128 stands for zero in the data rows.
What is the hidden score of each row? Scores go from 0 to 40, and 20 is about the middle. The score is a weighted sum of the row's numbers plus the product of two more (or one squared), each taken from its middle value.
[112  96 156 146 126 159 174 127 164 129 134 135 147 146 104 130 130  89
 152 127  86  99 109  90 126 131 145 119 167 102  93 180] 15
[174 171 152 146 149 121  96 133 120 111 122 155 106 166  88  98 180 158
 136 162 136 159 123 102 162  81  69  93 162  73  93 105] 36
[145 144 112 124 109  76 100 165 136 130 132 170 127 104 178 150 126 127
 139 102 128 154 135  93  97 181 155 181 127 134 212 141] 7
[ 86 114 134 115 124 143  92 114  68 153 102  69 131 110 143 150 110 101
 102 108 166  96 145 200 149 141  94 130 119 157 112  92] 25
[ 97  80 115 151 102 185 165 125 169 130 162 121 159 170 107 118 118 109
 164 136 123 124 119  96 131 126 156 126 104 105 139 155] 23
[137 155 121 113  97 105 118 159 108 112 115 175 133  54 142 127 103 135
 111  92 121 129 123  99 125 170 151 168 143 157 200 158] 17
[129 128 141 126 108 120 130 189 130 132 154 171 163 111 168 165 136 144
 124 102 144 156 135 122 101 171 143 171 145 125 158 101] 16
[142  90 106 109 141  86 109 161 109 119 140 162 130  99 167 152 119 141
 109  90 117 147 153 117  94 165 130 179 135 134 192 119] 18
[143  98 129 130  97 163 198 104 169 131 125 150 164 139 110 159 155  92
 136 116  88  72  76  99 145 141 152 122 108 115 122 137] 26
[ 56 115 138 158 158  69 116  75 102 129 102  74 134  85 119 114 111 107
 134 113 142 108 155 128 107 121  84 119 140 188 105 141] 24
[134  50 100 132 138 173 159 140 160 122 147 118 194 148 112 152 109  92
 152  93 118  53 109 133 117 124 176 107 108 106 116 194] 24
[130 136 100 128  76 166 140 127 132 167 164 149 143 174 152 153 106 115
 141 133 104  91 126 146 101 164 171 139  60  82 149 163] 11
[ 86 145 153 128 169 145  69  78  84 144 122  72 116 105 137 121 111 123
  94  94 145 112 174 159 154  95  99 109 110 160  93  96] 22
[154 174 156 132 169 121 124 140 121  85 142 170  75 146  90 114 179 164
 114 180 151 181 134 143 161  86  91  72 148 131 115  74] 29
[113 116 141  88 113  86 106 181 118 112 124 164 140 138 193 149  80 125
  98 105 148 159 164 141 102 163 148 182 140 128 177 133] 35
[129 183 137 139 151 148 116 109 131 124 134 145  82 150 110  98 178 176
 101 151 140 161 121 115 155 103  84  91 132 119 107 104] 18
[112 111 140 108 164 143  48 135  74 159 101 101 130 107 157 110  96 131
  79  81 146 153 162 179 182 115 120 113 113 126 117  77] 19
[146 125 127  95  78 114 128 164 132  92 140 159 122 102 149 131 110 156
 110  95 125 169 137 105 117 169 127 210 125 141 176 148] 17
[109 110 109 169  93 143 150 103 179 142 184 116 186 164  98 112 113  78
 165 104 118  95 110  92 163 132 152 114 130 101 117 128] 11
[131 133 118 106 120 121 134 163 139  90 129 172 126  97 142 130  92 162
 113  59 129 148 139 154 105 182 156 166 132 109 179 147] 11
[125 101 117 127 105 105 118 212 123 120 117 162 133 124 192 115  96 129
 117 108 143 169 138 114 119 154 158 180 115 156 179 117] 30
[106 109 172 140 180 129  86  93  96 172  99  72 106  90 140 130 104 110
 137 102 134 123 207 147 125 118  85 123 113 225 114 143] 20
[ 89 104 163 121 172  78  95 114 113 156  85  82 121  64 122 127 100 100
 118  88 143  92 148 191 127 109 101 134 104 202 118 106] 30
[123  80 172 162  96 170 162 134 152 118 136 117 161 140 101 115 115 101
 174 124 103  86  56 110 151 121 165 116 139 128 126 168] 33
[141 143  76  91  96 125 116 174 134 124 158 154 108  99 178 134 103 153
 114  90 132 158 158 132 112 164 128 164 126 141 187 120] 16
[111 148 159 117 146 145  54 136  68 173 117  97 103  88 147 161 121  93
 108 106 139 125 148 167 144 133 145 109  74 179 120  78] 11
[155 201 128 153 162 109 119 128 134 111 147 145 112 157  94 129 175 144
 132 187 135 173 123 116 111  83  85  90 158 112  83  90] 19
[ 67 133 154 140 140 107 100 118  69 138  93  74 115  66 126 132 102  88
  87  66 163  98 154 151 154 120  86 118 109 167 123 148] 24
[125 151 190 173 161 152 103 128 136 105  99 128  99 159  69 115 170 142
 147 150 158 167  96 105 127  60 101  96 155 105  97  92] 19
[128  98 115 165 108 172 171 113 186 144 179 112 169 132 130 108 114 106
 136 149 121  69 126 110 117 124 185 132 120  66 128 155] 39
[164 106 110  77  90 104 104 182 110 124 112 172 120 130 167 156 116 146
 126 102 133 163 130 139 134 169 157 170 132 149 170 147] 21
[157 103 103 109  77 173 175 117 159 133 148 129 171 139 114 143 114 111
 131 123 105  92  85 103 119 142 172 128 115 105 113 169] 20
[160 198 150 129 167 137 105 127 122 114  96 151  97 155  94 122 199 154
 117 184 116 162 119 111 146  92  81  97 140 108  85  72] 35
[139  86 109 148 103 169 161 129 164 142 146 123 172 164 106 123 127 109
 162 138 101  97 112 123 115 135 194 122 129 102 116 146] 9
[156 193 164 168 173 115 103 119 126  90 110 132 110 162  85 112 182 132
 104 180 157 167 100 100 181  81  90 109 140 121  77  67] 22
[122  95 139 140 113 137 175 144 158 139 157 127 188 140 117 141 127 113
 139 133  89  86  98 111 130 140 158 105 120 125 125 147] 23
[146 199 150 177 150 117 136 102 138 105 132 116  88 164 106  89 194 185
 114 170 151 160  93 115 176  80  97 101 141 116 106  97] 17
[150 114  96  93 107  99  98 175 140 113 127 187 148 109 175 146  91 158
 114  95 177 154 127 114 121 171 138 161 111 137 184 155] 32
[125 125  97 108  77 103 101 206 120 128 143 163 146 101 174 127 104 130
 132 114 154 134 127 139 128 161 140 179 116 141 182 125] 31
[129 124 103 127 116 106 101 181 129 164 120 157 115 115 163 152  85 137
 117 101 131 144 117 135 119 162 139 178 131 147 202 125] 17
[147 185 141 153 171 117 136 134 146  94 118 127  99 158 121 124 197 193
 119 171 167 163 130 122 148  73  95  83 131  99  98 109] 20
[124 111 105 155  90 155 176 122 174 128 166 134 166 144 112 154 139 102
 153 146 109 116  84  98 114 152 163 110 139 106 108 170] 14
[156 113  94 105  93 111 101 182 128 107 105 165 153 113 158 126 106 140
 109  83 137 166 125 141  92 172 139 184 137 142 182 160] 17
[115  81 108 149 116 161 142 135 165 131 139 118 187 137 127 151 100 117
 127 135  97 106 115 109 104 142 183 129 122 119 114 169] 17
[144 127  97 114  96 104 110 160 115 142 101 145 102 136 181 135 106 124
 133  95 162 173 162 129 100 164 148 178 155 129 174 129] 5
[113 129 137 137 187 109  97 107  73 181  81  81 133 124 178 149 120  94
  92 106 188 122 160 178 147 109 118 101 111 152 116  89] 22
[137 120 118 112 136  84 104 161 136 103 128 190 146 111 183 142 126 182
 116  96 116 142 167  91 128 171 134 186 136 135 181 132] 17
[135 134 127 105 117  94 114 149 145 113 129 157 132  96 177 119  99 175
 115 109 117 139 155 142 112 173 144 164 129 134 179 151] 24
[166 171 128 162 173 101 120 125 126 131 116 149  79 171  94  81 165 170
 106 150 160 167 106 130 147  75  95  98 148 124  98  68] 19
[129 192 138 178 181 125 133 100 141  98 134 137 103 147  66 104 206 159
 128 174 128 146 120 103 156  82  98  93 172 131  91  92] 9
[141 189 156 164 147 145 136 118 124 106 112 132  87 166  63 145 163 180
 120 200 139 166  83 109 155  81  93 112 157  94 117 108] 20
[134 160 134 165 166 113 114  73 153 104 147 145  80 147  77 123 160 165
 132 175 114 149  96 143 144  79 120  97 162 117 114  83] 17
[136 202 133 131 154 146 112 110 100 113 132 146  80 150 126  96 169 181
 109 183 114 164 150  79 155  95 113  85 133 106 104  96] 19
[120  77  82 155  77 155 157 126 161 144 160 117 191 144 124 128 133  70
 164 117 117  84  94 142 131 154 154 118  72  94 131 187] 24
[152 165 139 154 163 111 131 125 134 129 103 140  64 170 109 112 155 184
  96 194 144 160 182 115 155  78 109 101 142 135  96  79] 13
[138  99 103  96  81 141 116 166 118 141 139 168 138 116 165 132  92 136
 125 102 149 168 147 163 104 174 135 176 127 145 187 129] 25
[138 139 152  75 120 116  94 178 107 141 147 149 114 111 183 107 136 125
 118 109 151 136 151 121 113 169 137 185 107 113 173  91] 20
[153 110 105 125  98 195 164 133 136 130 196 140 138 138 135 107 120  95
 143 134 121  86  93 123 120 132 164 139  71  94 122 175] 29
[133 184 132 165 169 121 106 111 138 104 129 107  95 170  87 101 203 129
 115 171 106 138  93 141 149  81  99  79 152 120 103 118] 12
[141 189 159 154 174 120 132  97 112 127 120 127  92 135 100  89 193 177
 122 175 127 154 119 101 139  86  78  86 163 117  96  90] 19
[108 171 153 133 171 153 134 128 126  99 120 145  91 171  92 111 175 172
 106 173 110 144 135 121 150  83 117  99 150 128  93  94] 17
[112 103 105 123 111 168 161 151 186 100 137 136 169 163 111  90 124  94
 138 136 135  96 142 108  65 129 171 114  76  75 126 164] 23
[158 105 130  87  87  53 125 180 137 124 119 173 118  94 155 122 106 167
 121  90 152 139 132  79 102 155 145 184 127 136 199 122] 26
[160 179 153 139 177 105 125  87 134 107 129 137 101 168  90  79 180 133
 117 172 100 141  92 112 131  75  90  97 169  94 115  95] 23
[145 134 115 113 138 117  81  48  60 115 115  74  60  94 149 137 131  94
 117  99 132 121 180 126 142 101 104 121 147 145 120  98] 13
[142  90 136 115 106 150 169 133 168 131 120 132 169 148 105 129  92 112
 151 119 104 102 113 100 107 131 187 119 150  85 106 192] 14
[134 125 113 100  91  90 115 168 117 138 164 173 133 126 198 137 103 144
 101 116 163 179 158 116 102 168 155 173  96 117 182 104] 21
[ 87 126 158 129 144 106  93  75  94 120 107  93  96  77 114 170 114 124
 120  92 163 101 158 148 100 116 128 112 110 184 101 157] 16
[ 66 138 131 139 151  85 100  42  83 138 103  73 102  60 110 117 115 138
 125  98 131 109 185 169 133 119  96 113  97 164 118 124] 13
[128 110 104 146 126 143 189 164 161 156 140 136 133 156 168  99 111 143
 131 118  99  94 133 125 179 132 162 115 129  69 141 147] 28
[135 179 134 145 177 124 114 121  93  91 130 129  97 173 110  94 196 182
  99 171 115 186 124 113 189  73  92  87 137  88 113  61] 25
[145 136 102 137  89  88 126 159 132 127 158 179 131 112 168 136 101 139
 133  98 141 166 121 117 104 169 137 181 112 146 175 129] 18
[144 107 119 131  99 187 176 125 137 142 131 111 146 130 133 137 136  89
 130 149 108  84  95 121  97 136 171 123 117 103 130 154] 19
[105  92 139 119 174  70 131 108  99 138  90  76  99  77  90 136 134 115
 110  95 151 117 171 128 123 133  86 104 138 190  95 145] 16
[173 100  99 122  70 158 168 126 148 107 144 144 168 146 119 131 118 116
 162 123  90  97  80 129 127 141 157 121 136 105 124 200] 29
[112 123 127 119 156 121  93 102  77 179 119  77 103 112 148 135 138 113
  95  97 167 119 144 214 183 143  84 105  93 155 106  88] 17
[140  96  95 138  92 164 178 143 168 125 136 126 162 174 138 147 115 109
 150 137 100  93 122 105  90 120 168 132 137  97 111 179] 16
[126 115 110 108 100 101 112 200 123 114 142 140 133 112 178 133 115 151
 111  86 150 164 167 126 113 171 161 169 134 121 171 112] 12
[140 120 135 130 205 110 111  83  97 152  84  51 131  84 125 113 163 140
  77 131 139 113 155 122 122 134 108 104 190 199  84 109] 7
[ 97 132 134 128 158 140 115 106  91 186 110  63 112 109 159 141  87 124
 120 133  89  99 184 145 134 122  85 129 139 169 113 118] 17
[106  98 120 139 106 169 181 137 161 127 151 135 163 121 133  93 108 129
 153 122 101  88 103  78 120 153 182 129 142  98 142 162] 26
[127  51 108 116 152 139 180 134 167 151 143 128 166 139  99 133 112  82
 167 119 142 112  96  98 114 140 157 126 106 121 108 145] 25
[146 109  75 116 100 180 144 127 159 125 157 113 158 157 112 143 104  67
 173 139  95  96  86  79 131 133 169 120 124 108 117 135] 25
[104  94  99 136  78 155 186 111 164 146 164 101 169 129 108 124  89 114
 145 133 110  66 125 109 111 150 148 110 124 125 108 181] 23
[ 95  97 147 131 124 145 170 111 164 102 138 119 118 115  90 128 141 124
 191 145 105  73 116  95 130 146 159 105 148 125 102 149] 18
[147 134 125 109  86  56 135 153 101  88 142 160 103 112 182 127 116 144
 107 112 145 148 144 107  70 165 150 186 147 141 184 123] 19
[ 86 128 148 100 147 139  88 110  66 131 108  72 103 102 119 121 104 107
 109  79 143 120 161 180 122 125  90 122 130 166 112 137] 18
[144 155 114 117  82 106  91 147 128  99 122 156 145  95 158 184 124 136
  88  91 124 155 131 120 147 165 127 187 126 163 184 120] 13
[ 78 128 173 139 163  85 108  89 126  92  77  86 111 103 104 141 140 101
 142 111 139  90 155 157 132 105 109 103 137 181  96 123] 20
[157 109 124 152  96 171 169 103 158 143 169 132 178 127 113 122 139  93
 153 139  99  94 109 106 103 140 166 128 116  97 122 155] 13
[129 149 114 124 153 190  70 139  55 163 130  93  99  83 181 113  96 120
  83 106 154 125 164 189 160 144  89 138  66 133 116  69] 22
[103 103 128 121 154 124  85 105  82 153  92  76 128  66 153 137  99  86
 127  85 116 120 158 147 146 126 108 114 126 195 123  93] 21
[148 162 140 152 160 130 132  92 140 103 145 150  75 163  87  96 167 191
 104 186 143 147 126 112 154  73 116  95 125 113  93 101] 23
[140 129  95 105 114  71 115 143 111 114 135 163 143  57 173 124  94 138
 118  92 134 131 131 126 122 168 121 187 154 138 178 145] 25
[138 106 125 110 109 161 177  87 160 127 172 117 160 158 126 118 125 106
 161 135 101  97  87 100 128 153 176 122 117  94 117 145] 17
[166 107  92 141 102 142 167 146 169 146 156 143 174 142 132 114 114 125
 132 145 112  71 107  90 103 135 180 110 123  90 117 162] 20
[115 181 167 170 169 121 128 132 150 146 108 162  78 154  99 114 205 180
 123 195 124 158 115  92 148  76  88  98 147 106 121  77] 18
[144  94  93 140 100 145 163 134 156 150 160 128 166 122 133 126 137  95
 117 119 103 104 117 152 145 145 154 134  99  97 129 144] 14
[166 105 102 126 126 171 145  97 185 129 148 124 141 140 102 135 131 115
 127 149 105  85 108 104 142 140 165 109 118  93  93 161] 14
[149 119 131  96 109 113 109 175 124 143 121 177 141 115 177 133  95 135
 107 122 134 160 153 149 123 169 143 191 126 123 190 136] 25
[122  94 106 145 104 182 202 144 152 153 153 114 181 176 116 128 117  94
 162 126  79 107 109 117  96 146 169 114 122  79 122 155] 7
[144 116 119 104 113 121  93 179 135 113 158 163 146 136 190 159 105 145
 103 108 151 143 116 116  94 171 157 152 105 121 198 114] 28
[136 179 151 137 167 108 119  69 135  89 101 139 100 197  96 130 174 182
 132 179 144 166  98 104 134  79  99  86 136 108 107  88] 34
[149 121  89  89  76 100  98 158  89 153 124 157 120  73 149 138 132 142
 142 107 119 155 151 100  98 168 133 170 139 138 175 126] 36
[ 69 104 153  92 144 104  86 111  63 133  79  96 122  93 124 132  64 114
 138  74 157  97 191 174  93 102 107 114 125 145  96 118] 25
[115 140 113  96  79  89 132 195 132 134 103 169 148 143 173 131 122 141
 136 108 118 157 156 126  94 175 149 184 142 141 182 117] 10
[160  83 131 138 101 144 181 133 165 120 159 139 160 138 115 115 103  88
 132 126 122 104  94  98  94 130 173 130 131 114 130 177] 27
[115 105 106 170 101 153 168 125 163 133 156 127 204 144 103 134 111  92
 154 135 107 100 128 107 103 139 188 130 131  92 124 185] 8
[145 198 176 169 156 134 139 105 128 112 146 142 111 151  82 123 166 169
 124 175 146 153 112 126 155  77  95  68 145  89 106 117] 20
[150 165 145 142 153 115 144 118 141 128 125 139  95 154  67 122 183 143
 119 158 152 175 101 119 141  70  88  77 158 114  98 119] 18
[ 89 124 130 124 130 145  89 109  83 167 129  61  97 103 144 134 103 101
 128 131 131 108 179 185 121 116  92 124 103 165  99 113] 21
[130 175 152 171 195 124 126 111 153 106 152 137  99 138  77 107 184 168
 143 186 135 151 110  71 166  83  90  86 177 123  86 106] 19
[102 134 178 124 180  81  93 135  73 114  57 131 113 120 147 163  86 103
 107  89 192 144 195 145  79 121 121 125 104 173 114 131] 18
[141 191 162 141 186 120 104  98 126 121 129 133  72 135 104 127 194 141
 108 187 138 157 110 104 161  86 100  74 164 145 102 104] 18
[109  95 104 140  95 189 165 135 160 146 153  94 138 126 124 110 131  84
 170 138 120  83  97 123 151 143 162 129 113 102 121 159] 23
[141 116  97 115 127 112  72 219 113 154 135 178 120 116 189 133 106 114
  81 104 120 168 152  98 126 160 124 177 114 135 171 122] 18
[126 157 130 131 129 102  93 115  76 145 141  79  79 113 137 136  87  86
 110 120 135 132 158 204 145 135  99 100  99 140 122  85] 13
[ 99 125 134  96 143 158  80 118  88 149 102  68 100 128 182 147 141 155
  92 119 130 125 166 203 162 129  99 137  75 167 132  98] 25
[130  90 159 149  85 166 142  90 160 136 149 110 192 155 113 138 123  68
 161 137  83  98  91 133 130 135 147 132 112 144 110 195] 24
[ 65  72 170 145 164 109 101 100  71 137  53  67 106  80 133 133  92  93
 129 133 152 117 159 134 137  96 115 120 138 170 117  98] 32
[141 120 134  96 101  90 124 206 128 142 134 154 158  97 168 144  94 140
 113 124 138 168 144 148 120 155 158 191 118 139 195 126] 30
[147  90  95 116  95 163 172  81 161 121 159  96 159 162 104 106 103 108
 151 146 124  87 124  89 102 122 154 142 114 124 118 190] 23
[143 107 114  87 102  77 123 163 109 116  90 153 138  86 154 125 105 130
  89  90 132 162 127 101 106 173 122 199 138 146 197 146] 24
[151 132 108  91 119 131 108 148 139 149 144 184 131 112 170 155 100 140
  97 135 128 138 153 141 134 183 145 177 111 119 182 113] 19
[ 86 123 130 134 140 118 128  82  84 106  90  49 102 105 112 123 119 126
 127  91 124 154 181 182 125 115  82 127 149 159 102 146] 6
[130  90 103 153 105 170 166  87 151 124  98 124 195 145  99 119 139  93
 139 137  74  70  86 106 119 142 150 120 157 115 113 170] 28
[153 142 115 141  71  74 108 147 114 128 111 156 116 111 154 122 105 128
  90  97 134 139 100 123 110 163 141 171 115 145 190 128] 20
[131 110 133 168 128 173 162 153 174 147 162 109 176 181 124 143 132  98
 133 168 118 118 135 139 122 141 171 115 130 122 105 165] 26
[136 114 110 142 109 160 147 127 169 146 162 147 154 147 148 151 128 123
 132 125 106 103 145 156 158 143 139 133  82 105 150 194] 22
[168 127 110 109 117 112  97 151 155 127 139 152 145 115 172 143 133 151
 124  92 142 164 137  97 129 189 131 155 138 136 175 117] 11
[146 117  89 137 102 108  94 132 113 127 138 177 134  88 190 122 105 146
 138 118 117 143 140 122 118 151 150 172 127 104 174 118] 23
[ 96  81 161 107 165 114  78 103  51 149 104  84 126 104 121 115  97  97
 116  86 176 127 145 166 135 112 114 121 112 161  87 111] 27
[164 122 104  92  95  93 128 158 126 101 111 169 159  77 152 158  87 156
 100  85 131 163 119  99 131 160 112 174 136 170 185 143] 34
[ 97 148 142 129 115 140  96  95  67 123 106  59  93 120 131 151 118 143
 120 131  96 114 147 206 132 124  82 138 142 197 111 142] 17
[143 141  74  75 100 117 110 180  98 121 154 138 118  84 183 146 110 129
 109  98 139 159 160 145  95 184 132 163 127 131 153 140] 11
[117 135 107 145  97 112 179  95 174  93 175 125 139 126  91 149 143 110
 197 134 113  63  95  93 121 136 143 120 131 136 132 178] 19
[138 187 136 153 179 137 140 119 142  94 128 138  83 166  92 128 184 175
 113 170 144 162 121 119 148  78 109  76 137 143  88  45] 15
[155 197 134 155 156 103 131 101 144 112 130 139 106 172  80 115 187 125
 138 176 161 157  97 113 137  82  95  92 157  92  94 105] 16
[171 129 112 112  85 124 120 159 136  97 117 179 124 109 160 160 114 159
 109  91 103 163 117 113 106 180 124 205 119 145 178 133] 20
[151 198 144 143 168 141 119 133 138 122 128 161  67 169 105  94 151 141
 117 146 139 174 102  99 133  90 115  89 147  84 103  85] 10
[127 130 103 113 132  81 104 162 136 153 158 168 143 110 176 138 138 132
 131 111 115 158 161 123 155 174 145 177 128 145 154 120] 7
[112 100 118 128 122 168 173 130 179 166 168 110 162 148 111 143  88  92
 146 122 109  81 117 117 129 139 173 102 112  89 107 145] 16
[ 86 121 158 109 155  80 114 126  85 139  65  82 130  73 126 116 110 130
  99 123 157 101 165 153 103 126 105 128 154 172 120 136] 28
[134 171 155 142 150 123 135 118 139 102 108 145  93 182  66 122 168 152
  99 155 153 165 128 140 179  84  77  78 160 119 107  87] 20
[133 104 121 145  91 199 140 121 151 161 161 107 139 147 128 132 115  95
 135 134  93  75  90  91 127 119 155 136 103  93 115 127] 18
[103  97 136 124 121 184  65 120  77 169 115  78 119 111 145 120 111 132
 100 111 165 152 144 184 136 136 116 132 101 184 101  66] 22
[ 94 134 152 119 141  96  70 101  60 153 103  71 126  77 109 151 116  69
 132  74 160 116 153 191 161 111  70 105 121 166 102 103] 21
[104  99 131 138  95 138 173 103 171  97 160 113 167 132  98 152 118 124
 137 139  80  82  75 102 122 136 135 120 155 125 110 163] 27
[138 161 159 115 157 121 122 145 148  96 132 153  94 160  92 101 172 151
  94 177 140 156 130 134 149  80  98  93 134 109  72  88] 26
[142 110 101 116  98 120  97 197 128 122 150 166 120 122 179 124 138 156
 140 125 132 163 148  99 103 167 134 172 127 155 150 132] 21
[121  76 130 126 103 171 176 138 159 167 143 113 169 162 130 115  98 110
 179 153  86 120 117 110  69 119 168 135 136  89 125 144] 22
[ 84 123 164 121 160 112  85  98  89 146 108  81 101  71 122 140  92 116
 151  98 141 124 181 165  90 120 116 120 135 146  97 130] 12
[136 102  96 155 108 137 162  92 170 117 146 126 177 147 105  99 142  92
 175 137  96 107  90 126 131 134 155 130 117 116 142 161] 21
[133 142 124 127  94  95 127 177 111 113 130 156 157 114 164 132 112 130
 112 100 119 128 114 135 120 171 145 185 135 151 200 154] 21
[115 180 141 133 164 123 108 124 131 108 134 135 111 134  90  98 192 189
 115 193 114 154 109 108 154  84  87 105 158  97 107  95] 25
[185 140 109 100  94 120 103 163 142 150  95 166 141 105 175 146 107 109
 119 112 133 128 111 114 131 170 151 169 105 144 173  87] 26
[148 179 156 146 158 124 121 134 128 117 117 149  89 160 106  99 195 169
 102 180 166 198 147  94 145  81 109 100 156 115 105  61] 13
[139 120 117 127  88  90 109 196 121 130  94 164 119  98 170 140 113 128
 128  75 116 155 173 117 121 169 133 172 170 135 171 135] 3
[120 115 112 100  81  69 103 141 128  73 154 160 140  93 161 137  82 136
 152  86 110 140 111 111 127 182 130 168 144 154 181 145] 33
[130 114 109 140 116 122 106 143 129 155 121 148 113 109 176 133 128 126
 128 128 142 145 151  96  92 161 173 175 124 119 180 123] 8
[126 131 117  73  98  85  97 194 128 135 117 174 112 100 186 124 114 113
 119 119 160 166 144 126  85 154 152 178 123 152 188 126] 29
[156 109  85 122 130 167 178 125 146 104 126 160 170 136 103 163 131 135
 119 103  97  96 120 117  97 142 193 127 161 100 128 167] 2
[145 170 170 137 184 111 119 105 131 115 158 146  73 155  85  77 172 171
 122 167 126 163  91 140 172  85 112  92 139 100  96  80] 20
[160 184 126 116 158 121 136 101 119 130 126 132 103 173  85 124 175 164
 115 173 124 139 124  96 141  60  93  76 108  96 106 113] 36
[132 194 154 154 169 129 138 103 156 106 123 139  82 154  82  96 191 178
 116 172 130 151  99 105 157  72  93  95 166 115 106 124] 19
[143 131  91 121 103 127  94 151 109 114 148 143 156 100 180 127 105 145
 110 133 139 142 129  98 101 163 147 201 132 124 171 119] 22
[129 212 109 154 179 101 117 102 146  87 125 134  82 155 103 112 185 184
 125 165 136 168 149 103 163  76  98  95 128 104  95 101] 7
[ 89 124 162 110 161 150 103  88 101 136  88  83  97 119 112 120 110 122
 155 110  98 104 157 197 138 120  97 127 126 175 112 108] 17
[117 109 149  90 144 131 111 147  83 173  93  59 130  86 136 142 105 105
  95  82 143 103 138 198 165 139  96 141  80 196 118 109] 23
[123 133  98 134  97 164 145 112 134 144 146 152 157 123 147 144  76 108
 155 138 141  98 130 137  89 137 145 141  69 101 132 177] 28
[151  97 113 123  95 225 178 158 156 141 158 135 152 159 121 130 112  99
 150 150 124 103 123 136 107 157 158 137 116 118 139 165] 26
[160 118 132  99  96  94 105 160 125 121 160 159 121  91 189 146 121 136
  78 110 137 138 107 124  99 178 162 163 119 149 174 138] 26
[118 118  87 105  99 182 195 111 165 121 138 151 171 138 118 140  95 129
 178 133 108  86 115  85 123 150 163 114  98 132 119 159] 30
[169 168 157 131 172 133 132 115 137  95 117 131 104 178  91 117 169 172
 122 164 138 148 125 130 127  89  67  97 127 105  99  74] 29
[103 119 130 138 151 138 102 108  79 136  89  71 100 108 129 148 143 139
 109 108 108 120 160 153 121 133 103 113 159 202 100 120] 8
[149 101 124 132  98 162 174 111 191 131 130 127 167 173 109  78 116  98
 142 139  89  68  93  87 126 143 153 118 120  65 103 162] 21
[168 102  96 134 119 132 164 134 171 158 143 136 157 149 117 141 108 103
 136 139 120  73  85  89 117 142 188 123 114 107 127 165] 16
[119 116 127 148 140 157  83 115 102 168 141  70 149 171 168 141 146  93
 114 138 159 125 147 184 182 124 127 129  94 155 137  78] 23
[ 75 164 149 176 137 106  71  49  71  99 103  98 109  81 127 136 121  93
 105 121 159 116 159 157 103 133  85 119 128 194 126 122] 21
[126 119 118 127  80 168 172 145 146 133 182 134 129 180 134 110 108  86
 164 139 113  87 103 121 127 128 150 144  85  84 132 172] 28
[147  97  96 146 114 152 179 132 148 131 149 117 173 161 131 157 132  85
 137 147  90  99 115 153 137 143 168 129 115 114 138 153] 13
[124 122 122 115  99 105 130 179 127 127 111 144 130 123 169 127 106 135
 113  75 124 140 157 124  87 185 144 163 118 134 176 142] 7
[ 75 155 169 109 171  78  89  70  93 133  90  81  97  74  97 151 119 105
 154 107 133 107 139 161 140 124  73  94 133 172  87 105] 23
[135 187 163 148 154 128 133 107 129 115 138 130  99 156 103 127 148 167
 119 164 109 156 126 139 159  80 102  90 145 112  84  98] 15
[159 101 113 162 112 117 178 111 167 116 132 133 178 106 102 161  96 137
 134 148 113  81 120 111  98 137 185 106 120 124 114 172] 18
[131 209 132 166 183 142 118 124 128 103 110 142  71 145  61 109 169 143
  75 198 155 170  93 123 168  88  84  89 169 118 100 104] 17
[101  94 163 100 147 145  83 116  75 165 108  58 113 120 160 136  86 120
 124 104 148 111 175 187 156 123 106 132  98 143 103  96] 26
[137  67 138 123 108 145 175 141 175 112 131 113 201 144 119 109 107 110
 162 109 109  89  80 100 141 132 175 107 133  88 144 152] 30
[164 134  99  98  93 107 121 191 131  89 122 167 123 110 175 137 131 143
 134  90 160 169 126 123 109 161 141 178 135 142 171 127] 18
[132 111 111 144  96 140 188 100 143 115 126 145 149 148 121 142 100 138
 173 130  95  90  89 119 116 145 165 136 108  86 142 183] 22
[142  85 101 109 111 145 182 149 174 149 143 120 171 125 128 113  87  99
 153 101 139  79  93 102 132 114 185 111  91 100 123 149] 30
[156 101 116 119  93 176 187 124 155 155 136 117 160 149  97 153 125 115
 155 134  98 104 127 101 103 139 170 126 106 131 118 185] 10
[128 193 146 147 174 137 111 104 122  98 124 150 122 133 103 106 190 145
 116 172 129 163 115  86 145  78  86  90 137  95  79  95] 26
